Questions about the matrix below. Indices start at 1.
1) Find the top-left entry.
2) Find the entry in row 1 and column 2.
3) Find the bottom-left entry.
4) Find the entry in the top-right corner.
5) Find the entry in row 3 and column 3.
6) Find the entry in row 1 and column 3.
7) Find the entry in the bottom-right corner.
[[127 137 130 129 132 128 134 127 127 128 127 128 137 136]
 [129 120 125 127 121 128 120 129 129 128 129 128 119 123]
 [129 120 126 127 124 128 122 129 129 128 129 128 120 122]
 [129 118 127 129 124 129 122 129 129 129 129 129 118 119]
 [128 125 128 128 128 128 127 129 129 128 129 128 125 125]
 [129 107 124 128 117 129 114 130 130 130 130 129 107 109]
 [128 130 127 128 125 128 126 129 129 129 129 128 129 132]]
1) 127
2) 137
3) 128
4) 136
5) 126
6) 130
7) 132

121,144,144,115,142,153,108
124,129,152,133,136,112,141
114,143,149,115,152,138,114
114,105,133,112,149,122,153
127,141,106,146,148,152,120
148,120,111,107,114,144,129
108,133,121,145,132,139,134
114,119,149,137,121,107,108
114,104,150,142,118,144,107
138,117,124,112,147,106,119
136,151,146,122,141,153,124
117,129,124,104,137,109,136
134,118,125,115,133,145,142
129,146,116,130,139,107,109
149,132,134,129,119,130,111
Rows and columns are numbered from 1.
The entry in row 1 and column 1 -> 121
The entry in row 1 and column 2 is 144
Give the entry in the bottom-left corner.
A: 149
Give the entry in row 3 and column 2.
A: 143
Give the entry in row 3 and column 1.
A: 114
Give the entry at row 1, column 3.
A: 144
The entry at row 3, column 3 is 149
Give the entry in row 2 and column 2.
A: 129
Give the entry directly below the centre entry.
A: 142
The entry just right of the centre entry -> 121
The entry in row 2 and column 1 is 124
The bottom-right entry -> 111
The entry just left of the centre entry -> 149
